In the data rows, the value 50 means zero.
A row's group is the hidden flat surface it lies on (a line, a plane or more), and a surface may be shifted away from zero.
Each row in order, then its group:
[54 51 56 45 38 56 64 66 62 75 54 51 52 34 30 31 31 48 62 68 74 68 45 17 30 53 59] Q122
[49 44 52 34 39 59 69 74 56 63 53 45 41 41 17 32 47 45 66 64 65 76 52 26 38 45 51] Q991
[63 48 68 43 46 56 76 61 56 72 55 54 39 44 21 43 37 33 56 67 76 69 54 23 45 57 61] Q122
[65 55 31 48 38 63 60 58 62 58 54 20 41 12 55 58 24 55 60 59 42 39 36 33 35 65 36] Q946
[65 61 53 56 54 50 45 60 57 74 66 44 79 36 51 25 17 61 47 73 62 49 57 29 31 51 68] Q122
[60 53 61 25 29 52 78 55 66 57 44 58 44 52 42 60 66 23 52 58 39 84 37 50 42 48 55] Q368
[57 61 64 40 58 29 61 53 47 37 35 91 47 60 43 46 58 18 41 45 40 62 68 56 70 56 61] Q946
[48 67 56 38 63 29 64 48 46 39 35 73 47 51 52 53 50 10 39 47 42 57 71 52 69 70 61] Q946
[43 42 67 36 39 62 53 92 38 66 39 51 32 37 24 42 51 34 69 73 74 48 40 29 42 51 54] Q180
[46 56 55 40 42 62 58 73 40 66 35 48 45 43 16 26 47 45 68 62 86 73 36 18 36 47 55] Q180
[35 47 31 39 35 60 58 66 51 41 36 42 21 47 24 47 83 58 66 66 47 52 22 30 42 41 50] Q122
[52 46 56 41 43 60 66 71 55 66 47 46 41 40 15 34 48 47 66 63 70 73 45 21 42 51 65] Q122
[46 65 49 65 61 64 23 32 62 38 53 50 57 64 69 58 57 40 15 19 48 29 60 69 75 53 46] Q977
[59 42 43 46 28 71 50 66 49 58 61 33 40 38 35 41 42 72 72 63 58 66 28 32 29 44 43] Q946
[63 59 60 11 45 69 72 58 42 60 49 46 51 68 44 73 56 28 32 72 33 66 56 77 44 32 59] Q368
[71 70 59 79 62 45 36 37 69 62 65 50 78 54 66 43 27 49 29 53 50 30 68 48 49 55 56] Q122
[62 66 54 56 64 57 39 24 61 48 56 46 71 69 76 69 49 44 22 46 19 24 63 81 58 41 44] Q368
[53 55 59 34 26 52 75 60 57 63 50 57 45 49 36 55 57 32 56 57 40 87 30 40 40 50 55] Q368
[45 60 62 30 56 30 68 58 41 49 31 80 40 55 34 41 50 15 46 51 45 72 64 46 61 68 65] Q946
[51 48 53 12 58 70 71 55 31 63 45 34 52 58 33 56 38 37 39 81 47 57 63 61 39 25 60] Q368
[48 44 55 22 52 73 61 65 24 70 44 35 48 40 29 37 31 56 63 74 63 66 44 36 37 38 46] Q368
[56 48 65 27 36 56 44 52 27 39 55 68 57 71 19 34 66 61 58 55 68 82 40 54 60 33 54] Q946
[57 58 68 45 37 48 29 29 33 33 58 70 63 92 38 44 70 57 40 45 57 68 45 70 73 37 53] Q946
[57 63 37 45 44 57 63 59 51 51 41 60 41 52 17 22 48 57 67 54 71 82 38 18 28 42 63] Q180
[30 64 68 48 60 38 43 41 44 72 70 53 49 32 51 36 21 40 28 48 76 51 37 32 71 65 66] Q991
[37 43 61 48 56 77 38 40 56 44 40 44 49 46 52 31 43 12 26 12 65 54 51 51 70 47 53] Q977
[57 58 49 67 61 56 25 26 55 30 59 57 57 62 71 57 58 44 12 27 44 23 60 74 76 45 47] Q977
[42 69 61 70 68 34 35 25 51 60 69 49 57 40 62 49 28 44 27 44 57 33 49 48 71 60 58] Q991
[46 51 46 42 39 72 56 76 54 64 47 41 56 27 30 21 46 62 66 76 62 61 34 25 26 42 63] Q122
[53 47 45 28 40 56 75 77 48 58 40 43 38 25 26 46 35 45 69 62 54 72 37 37 38 57 52] Q946
[73 56 65 63 58 47 58 46 67 71 69 53 72 55 49 37 19 44 42 62 65 51 75 33 46 63 63] Q122
[54 65 47 63 58 50 17 32 66 39 55 54 65 59 77 69 57 47 20 36 40 27 68 73 63 44 44] Q977
[63 54 63 18 44 63 74 67 40 58 45 46 57 66 40 73 51 25 39 77 33 66 53 72 45 34 53] Q368
[40 49 37 37 34 65 55 68 49 52 37 43 36 37 24 35 65 63 75 74 62 59 26 23 29 44 60] Q122
[54 63 35 60 75 60 30 27 49 44 59 34 65 57 68 59 35 62 30 47 38 14 63 73 59 34 50] Q368
[58 70 38 63 63 45 23 31 60 36 59 58 62 70 61 65 60 67 23 52 37 21 66 74 67 51 48] Q977
[66 63 50 63 55 44 21 19 49 34 59 59 64 78 53 54 59 62 33 37 35 44 57 77 66 41 46] Q946
[67 45 40 47 38 66 55 63 47 62 60 17 43 33 35 44 34 63 65 60 58 57 24 40 30 48 40] Q946
[58 63 64 48 17 37 79 58 68 51 44 67 52 52 37 66 65 27 49 50 36 89 31 53 44 54 51] Q368
[47 44 40 38 75 65 35 40 24 59 53 29 57 49 46 31 20 70 52 65 58 20 61 54 52 29 54] Q368
[50 63 37 65 51 53 45 30 59 40 43 51 37 72 51 68 86 50 38 43 27 27 53 57 73 40 46] Q122
[53 52 46 73 57 34 34 48 62 59 57 46 48 36 52 28 33 60 64 27 59 47 28 28 61 61 50] Q368
[63 74 46 64 54 44 15 29 55 40 61 54 63 69 66 65 57 61 25 48 36 20 64 72 62 48 41] Q977
[58 46 74 37 30 55 47 43 34 49 63 62 51 77 18 34 68 65 60 57 65 85 37 57 52 36 51] Q946
[50 69 63 37 51 52 62 53 43 74 52 52 35 23 22 32 23 46 57 58 68 74 37 17 58 58 65] Q991
[43 51 39 79 68 43 31 38 56 51 63 44 53 43 60 33 28 76 56 35 49 34 41 34 64 54 45] Q368
[68 84 39 53 57 56 71 41 62 50 29 55 38 28 25 32 27 34 59 44 39 76 62 44 47 51 52] Q991
[59 51 43 66 48 52 43 33 73 32 52 51 65 71 61 63 70 64 26 59 42 34 72 69 51 51 39] Q991
[78 62 32 48 49 63 59 34 77 29 29 52 54 59 34 55 56 47 40 49 27 54 82 58 33 47 43] Q991
[66 65 34 72 55 56 37 28 63 44 68 34 56 48 69 63 38 73 42 46 28 24 47 57 49 55 42] Q946
[57 69 44 70 57 54 20 30 62 40 59 57 66 65 63 64 56 55 22 43 35 22 59 73 67 47 41] Q977
[65 56 58 60 60 46 50 64 61 70 67 46 72 40 48 26 24 46 53 70 64 51 59 35 34 57 66] Q122
[54 55 67 69 54 57 23 80 39 69 48 58 45 52 50 65 46 26 38 43 54  9 40 51 60 60 54] Q180
[49 50 53 24 46 37 74 66 40 54 30 62 28 35 36 37 42 25 60 56 44 66 56 33 54 71 61] Q946
[45 52 40 61 77 56 24 28 37 51 55 30 53 42 63 39 25 71 46 51 46 20 58 57 63 47 43] Q368
[42 44 49 37 41 63 66 70 50 60 39 46 36 39 19 34 65 50 65 73 66 62 34 23 37 46 56] Q122
[39 47 42 53 38 64 54 42 59 33 34 54 16 75 34 73 94 44 48 41 35 44 43 45 63 49 42] Q122
[39 63 56 60 78 36 33 34 48 68 71 48 56 39 61 42 18 41 33 42 61 38 48 46 74 60 66] Q991
[67 75 38 72 35 50 36 49 45 69 46 81 49 68 44 30 48 40 44 25 64 51 29 29 49 51 67] Q180
[51 49 49 11 60 71 66 55 25 63 41 34 57 57 37 58 33 40 46 79 49 49 63 67 40 19 51] Q368
[59 43 38 50 47 52 39 38 72 34 50 41 75 78 63 62 76 61 30 58 42 31 73 64 50 49 43] Q991
[27 50 69 49 56 31 43 50 45 78 73 47 58 37 57 44 25 49 45 59 81 44 33 34 67 66 68] Q991
[58 54 33 51 45 57 59 64 58 56 47 26 32 20 42 49 24 50 61 58 37 45 40 35 31 70 39] Q946
[44 46 44 65 41 54 46 37 59 39 33 55 23 72 37 77 92 46 43 45 34 39 46 52 66 44 42] Q122
[39 47 48 35 67 65 50 57 50 34 44 40 56 44 38 48 47 75 57 84 43 46 73 54 51 37 40] Q180
[47 65 55 32 49 50 67 54 47 69 46 55 36 23 21 26 19 33 56 56 67 82 45 29 52 53 62] Q991
[58 61 26 54 56 60 59 22 61 37 37 58 64 57 28 20 49 79 50 54 55 80 48 49 36 33 52] Q180
[68 55 30 70 44 67 39 46 59 44 65 21 50 32 64 62 38 70 48 54 34 40 37 56 44 57 37] Q946
[50 65 53 69 63 43 30 30 60 45 65 48 65 54 69 55 42 59 20 45 40 25 69 60 68 52 49] Q991
[59 57 59 57 33 39 65 56 69 56 53 62 48 43 49 50 52 42 60 44 48 84 16 33 49 68 49] Q368
[64 55 37 69 41 68 43 41 60 53 64 24 53 36 59 59 37 74 46 42 32 36 38 54 42 47 28] Q946
[43 61 59 41 49 47 65 53 44 72 54 52 45 22 22 35 18 43 59 50 71 72 40 26 58 60 55] Q991
[74 53 42 48 43 63 62 38 74 22 34 48 63 62 33 56 63 48 49 59 33 51 81 60 37 41 34] Q991
[58 54 30 44 52 50 74 60 55 49 42 40 29 21 57 50 22 27 53 50 39 42 53 42 37 77 45] Q946
[44 54 65 24 48 30 70 56 37 52 35 79 45 57 21 41 55 23 50 56 51 75 62 48 67 55 60] Q946
[63 62 48 60 45 59 28 20 44 35 65 56 68 76 53 51 66 72 33 35 45 45 45 71 64 39 43] Q946
[46 48 75 53 46 54 42 92 42 72 41 56 39 39 36 48 49 25 58 58 69 36 37 38 53 59 57] Q180
[70 87 45 51 57 52 59 27 61 41 34 60 48 38 31 43 29 36 50 38 23 59 73 56 52 44 46] Q991
[37 44 39 28 32 71 56 66 54 52 40 47 32 35 24 37 70 61 68 76 54 61 24 27 35 47 51] Q122
[37 33 54 57 49 35 37 50 57 58 77 40 65 66 71 55 49 59 27 60 69 24 46 44 59 64 61] Q991
[56 63 46 81 63 43 26 23 66 39 59 56 60 50 78 50 47 60 32 28 27 26 47 59 67 51 47] Q368
[52 56 68 67 54 58 21 77 40 64 47 53 50 47 54 67 55 31 41 43 44  7 55 54 61 47 52] Q180
[49 57 72 29 32 39 58 53 33 43 45 79 55 64 21 34 58 50 50 56 71 85 43 51 66 48 62] Q946
[37 30 57 31 37 46 67 67 56 60 47 44 48 39 23 38 50 49 63 70 85 72 43 18 41 53 57] Q991
[63 68 67 49 29 38 68 54 74 45 54 68 56 57 59 69 66 34 46 40 34 80 30 62 51 59 47] Q368
[65 79 31 86 50 49 21 32 58 44 54 67 65 67 59 48 55 54 34 27 50 32 44 55 59 41 51] Q180
[46 53 46 36 71 60 45 47 58 24 48 35 65 45 46 53 48 86 45 82 37 46 73 67 50 39 41] Q180
[43 45 46 31 32 61 61 77 50 56 38 43 33 43 17 42 65 58 73 72 52 65 28 22 36 43 53] Q122
[41 27 54 49 44 40 37 50 61 48 73 39 71 70 66 60 66 65 22 64 63 25 56 45 54 58 52] Q991
[56 51 64 44 31 43 69 67 55 64 50 54 51 41 42 40 52 38 65 59 52 83 24 37 43 52 60] Q368
[38 65 18 44 42 67 29 49 47 33 42 46 48 47 51 43 86 83 45 70 24 33 25 54 40 39 53] Q122
[56 59 44 60 70 51 39 40 59 29 49 43 60 49 53 52 51 82 38 65 32 30 76 65 54 46 42] Q180
[47 69 33 57 59 57 16 43 60 39 56 48 75 47 67 39 61 75 43 65 32 21 42 54 43 40 60] Q122
[62 53 49 31 32 53 83 60 52 51 37 48 45 38 15 36 42 42 72 66 60 84 58 29 31 56 52] Q991
[59 52 32 47 77 66 27 35 34 54 52 25 59 48 60 35 25 72 46 56 47 20 57 53 56 33 47] Q368
[55 61 38 59 75 61 27 26 39 47 54 35 64 57 68 49 32 65 32 54 34 17 69 65 61 34 46] Q368
[50 54 52 29 41 44 82 76 41 59 37 52 32 38 28 40 37 34 68 57 58 75 50 28 44 63 53] Q946
[49 57 49 41 43 57 56 73 53 61 55 46 65 31 34 22 43 61 58 77 60 54 35 24 28 50 67] Q122
[51 55 47 66 53 51 33 34 67 38 57 48 72 66 70 63 55 59 25 51 45 31 66 66 55 45 48] Q991
[55 60 62 53 54 42 33 25 39 34 57 74 63 78 50 48 68 52 36 40 41 50 60 79 73 45 58] Q946
[51 43 37 42 43 63 63 67 53 56 50 29 38 23 41 46 28 56 68 58 52 63 36 33 27 59 43] Q946
[63 53 61 54 47 46 61 57 64 79 58 47 58 43 37 35 28 40 59 76 70 63 58 30 34 55 65] Q122
[53 40 58 42 37 61 78 62 58 62 38 57 20 60 18 58 68 33 67 55 58 70 50 23 51 50 50] Q122
[61 66 65 56 27 36 60 47 76 46 52 62 50 58 59 54 66 34 48 36 30 74 31 52 50 64 50] Q368
How many dimensions does each group's flat surface have? Groups go in the order their names first appear in the answers above:
3 3 3 3 3 2
